The rows of D fall into several groups, which share some directions, and each row is roughly a mix of its group's hidden directions.
D (125 x 12):
[[ -6  -3   9   0 -10  13   0  13 -20 -12 -29   8]
 [ -1  -6   1 -11  -2  10   6 -14 -24  27   9  11]
 [ -3   1  -1 -23 -31   5   8   1  -3 -18  -1  -7]
 [ 25   4   8  -7  11  16  -7 -13  -4 -21 -11  -8]
 [  0  28 -12   4   4 -15  -5 -10   8 -17 -17  -4]
 [  3  -4   8  -1 -30  -4   0  21  -3  -5   3 -23]
 [  7  10 -15   4  14   4  10 -26   9   4 -18  14]
 [ 36  -6  12  -4   4   5   1 -13  -6  15   1   3]
 [ -1  -6   0  17  20 -19 -19   7   0   7 -20  -8]
 [ -1  18  -9   4  22   7  11 -10  27   1   8  -2]
 [  4 -17 -16 -10  -2   9   5  20 -14  -4 -14 -21]
 [-22  -2 -11 -18   2   7   6   6   1  14  -8  26]
 [-11   3 -26  -2  -8  -4  -2 -13  11 -15 -24   2]
 [  1  22  -2  12  -9  14   9  -9  -3  28  10  -5]
 [  1  -4  16  11  -6 -21 -25 -11  15  -5  -5  10]
 [ 20  15  15  -5  -3  -7   8 -18  -3   2 -12  24]
 [ 17   0  26 -22  15  14  -1  -6   3   6   0  -7]
 [ 11  -7  -5  31  11  -3  -9  16  -9   8 -15   2]
 [ 13   3   8   4   3   5   4  -8   0   4  16  36]
 [ 11  13 -26  13 -15  10   4 -15  -6  10 -11   7]
 [ -1 -16   1  22   1   0  -6  26 -14  12   6  14]
 [-19  21 -17 -17  -6   1  -3 -14   4  -6   0 -18]
 [ -5  12 -11   6  12   5   5 -10  22 -10  18  21]
 [ 27  -9  12  -8 -13 -12   3   7  -1  10 -22   1]
 [ -4  -1 -14  26   3  -6  -9  23 -14  -3  -3  16]
 [-28  13 -14 -16  -2  -2  -6   3 -11   1  -8  18]
 [  7  13 -13  31   1 -18   0  -3   8 -15  -2   7]
 [-21  -8  -8 -21   2  12  19  -1  20   5  -6   3]
 [ 25   5   8 -10  -8   3  21   1  -3  24  -9   5]
 [-20  15   3 -21 -11   6   7  -9 -15 -15  -1 -14]
 [-21   2 -16  14  25   7  -3   3   8  10  12 -10]
 [  3   8  -9  20 -18  -6 -11  -8  -8 -22  -8  17]
 [  7  -2  -2   2   2 -19  24   6 -10 -20   9 -20]
 [-11 -11   3  -8 -25   3  -5   9 -15 -19 -13  15]
 [ -6   2  -1   7 -10  -7 -18   6  24 -17 -10 -21]
 [ 17  -6   9 -18 -28  -1  -2   1  10 -11 -15  -7]
 [-29   1  -9  11 -22 -17  -3   8  -2   7   2   8]
 [ -9 -13   1 -15 -24 -20   3   9  -8 -17 -10  -2]
 [-15  15  10 -19 -16   7   5  -3 -20 -13  -5 -13]
 [ 15   4  -1   6  -5 -12  20  24  14   7 -15 -11]
 [ 29   6  -6 -15   4   5   0 -26  -9  -2  -7  -6]
 [  1   1  13   8 -13 -32   1   6  15 -12  -5  12]
 [ -1  -5   8  11 -17   6  -4  27  -6 -16 -18  10]
 [-14 -17 -21  13 -12  -1  12  15 -12 -14  -7   4]
 [ 17 -14   4 -19 -11  -8   9  11 -18  -4 -21  -1]
 [ 18 -13   4  17   3   7 -28   0  18  -4  -4  -6]
 [ -6  12   9 -26  -7   5   6 -23 -14  12  -1   8]
 [  1 -10   4  -6  12   0  14  10  -1  -8   8 -36]
 [ -2  10   8  16  16  -1  -4  14  21   0   2  26]
 [-29  -3 -12  11 -17  -4   1   9   5 -11  -9  17]
 [ -4   6 -19  12  -5  16 -22 -12  10 -11 -18   0]
 [ -4  -6  -3 -12   2  18  10 -13 -14  22  19  12]
 [ 11  -5   8  22   2 -23 -17   6  -8  -4 -18   5]
 [  2 -19   9 -16  -5  -2 -18 -10 -10 -25  -3  12]
 [-10  -6   9  -3   3 -28 -20  -2  11 -14 -17  -1]
 [  6  -9  10  12  21  11  26  -4  11  -9   4  13]
 [  7  -1  14  13  12 -16  11  25  -7 -14  -4 -14]
 [ -3 -13  11  19   2   2  -8  16   6  13  23 -16]
 [ -3  16   5  14  28   8  17  -6   3 -13 -14   1]
 [  7 -11   6   9  -9   6  -5  24   2  -5 -30   7]
 [ -1   0 -20  16   1  15 -10   2   0 -24 -18  12]
 [ -2   8  11 -21  15  -1 -14  -2  -1  24  18  -8]
 [ 16 -12  11   2 -17   5 -29 -12   3 -12  -3   2]
 [ -8 -16 -15  15  -4   2  -6  10 -19   6  19 -18]
 [ -3 -28   6  -1 -11  -3  -8  18  -3 -11 -21  10]
 [  6 -14  14 -12 -11  -7  -8   6 -23  11 -17 -16]
 [  3   0 -20  -7 -18  -5 -24   5   5  21  -7 -11]
 [ -7 -16   1 -18 -26 -12  -3   3 -14 -16  -9  -3]
 [ 13   5  14   3   7  19  18  -1   7   4  17  23]
 [ 16  -7 -16   5  -5   0 -11  -5  13  15 -10  27]
 [  9 -14  -6  -7 -15  28   0   0  -5 -15  19   3]
 [ -3 -16  17   6   4 -10  17  25   0   4   3 -20]
 [  7  -6  23  -8  -1 -16  11   6 -11  18  20  -8]
 [ -5 -18  14   0 -15  -1  -2  13 -19  20 -11  13]
 [-18  17  -2 -17  -9   6  13 -10   2 -17   9 -18]
 [ -5  31   4   6 -17  -6  20  -2  11   2   8   2]
 [  4   9 -15   5 -17  -2 -17   8  -3  20  18 -15]
 [  5   8   1   5   2 -16  22   1  17 -18 -21   8]
 [  7   3  -4  -8 -36  -8   3  -2  -4  -5 -14 -16]
 [  5 -12  29 -23   1  -9   9  -5  -9   4   5 -14]
 [ 16  15 -15  -1  -3   6 -13 -27  -3 -16  -8   3]
 [  0 -18   5 -19 -19 -12 -13   0  -9 -11 -18  -6]
 [ 27  -8  -8  -7  -4  10   7 -17 -15 -12 -16   4]
 [  3 -11  -9  -8   6  25  -6  -4 -14 -16  15 -18]
 [-12   5  -6  -6   5  24  -2 -19  -5  20  19   1]
 [ -4   4  12 -29  -2   1   3 -16   7  22   8  -9]
 [ 12  -1  -5  -7  -5  29   0   4   6 -27   8  -8]
 [ 12  20   3   3  -2 -17 -12 -11   3  -1  -9  28]
 [ -7   3  24  -5  16  11   3   9   1 -14  -1  26]
 [ 15 -19  10  13  13  -2  -8   9 -16  17 -14  10]
 [  7 -24  10  10  -4 -10 -27  -4  10 -10   2  12]
 [  0   6  -7  21   2 -12   2   5  23  16   1  23]
 [  2  -6  -2   6   6  23 -23  -8  11 -22  13  -3]
 [ -2 -22  -2 -12  -5  15  10  -9  13  24  10  -8]
 [ 25  15  10  14  10 -14 -13  -5  -2  10  15  -7]
 [ 23  -5   7   5   1 -12   1  15  22   8 -20  -7]
 [ 10  20  14  13  -1 -14  -5  -9  13 -23  -3 -10]
 [ -4   4   3   3   0  -9   2  10   7  22 -18  30]
 [-10 -11  -5   9   1   9  19   7  27 -17  -5  12]
 [ -8  -2  -7  -7 -19   4 -26  19  -1   2 -16  13]
 [-23   6 -17  -3 -17 -14  -8  -1 -13  18   2  10]
 [  0  14 -23  -8  -4 -12 -18 -18   0  17  -5  -7]
 [ -9  10 -10   8 -13   0 -23 -10   2  17  -6  23]
 [  2 -10   6  16 -13 -20  -2  14  20 -20   3   7]
 [ -7  21   3  22 -17 -20  11   6  12   5   5   2]
 [-31  -3 -16  -5  -7   2   3  11  -4 -14 -17  -9]
 [  7 -11 -20  15  11   4 -12   3  16  12 -12  20]
 [ -3 -17  -8   5 -17  11  -1 -17  17  13  10 -19]
 [ -5 -25   3  -8   3  24  19   4  16  -3   6  -1]
 [ -6   8   6   3  14  17   7  -6 -10 -11  -9  31]
 [  1  26   1 -10  16 -13   7   2   2 -18 -17  13]
 [ -3   9  10   8  30  13  17  -1   5  -8 -17  -1]
 [ -4 -10  -2   7 -17 -17   7  11 -15  19 -16  15]
 [ 12 -23  13   2  -3  -5 -25  -9   7 -12   2  16]
 [ -7  -2 -13  -9 -11  30  -2  -8 -17   4  14 -11]
 [  2  10 -15  -1  19  -1   0 -28   6   6  -3  21]
 [  7  -5   1  -5  -6  30 -17 -20  -5   3  16   2]
 [-14  -5   9  -8 -16   3 -19  24 -20  -3   1  -6]
 [ 12   4   3  22  22   8 -13  -4  20  13   5   3]
 [ -6  16  11 -26  -6  10  16 -17   4  -8  11   7]
 [ 18 -25  -4  14  -2   3  -7  20  10 -16   2   0]
 [ -7  -6  24   2  20  10  13   9  -1 -17   6  16]
 [ -4  -4  -3 -27  17   7   5   4  -3  26   6 -12]
 [ 14  -3  -4 -13   3  31  -2   0   4 -24   5  -5]
 [ 21   3  22   0  18  -9   0  -2  13  12   3  19]]

One row of each group comes first, with its name. Which group is each row after those in?
[  1   9  -2   0  18  -3   6 -28  -4  -4  -1  26]	<75>
[  1   6  14   3  14   8   0  -2  26 -11  22 -14]	<57>
[-13   7   2  22  19  -1 -14 -15   2  10  16  13]	<7>

[ -2  -3  22  -8  11  12   7  -1 -25   7  21   4]	<75>
[-23  21   4 -18   0 -10   8 -13  -8 -16   0   7]	<7>
[ -3   3  13   5 -17 -33   5   3  12  -8  -3  13]	<7>
[ -5   0  10  -1  23  -9   1 -16  -1  17   9  25]	<7>
[ 12   4   6  -5  24  -9  11 -22  12  14  11  -6]	<75>
[-10 -13  -6 -20  -5  17   8  -5   1  16  -3  26]	<57>
[  8 -12  22  17  12   8  12  19   0  -9   1  17]	<75>
[ -9 -22 -11   3   1  16  22   8  16 -15  -6  -1]	<57>
[  5   8  12   1  -2 -26   4   5  27   6 -16   0]	<7>
[ 15  13 -22  13 -16  11   2 -10  -4  14 -11  10]	<75>
[  6 -20   3  -8 -20 -12 -18   5 -19   8 -14   6]	<75>
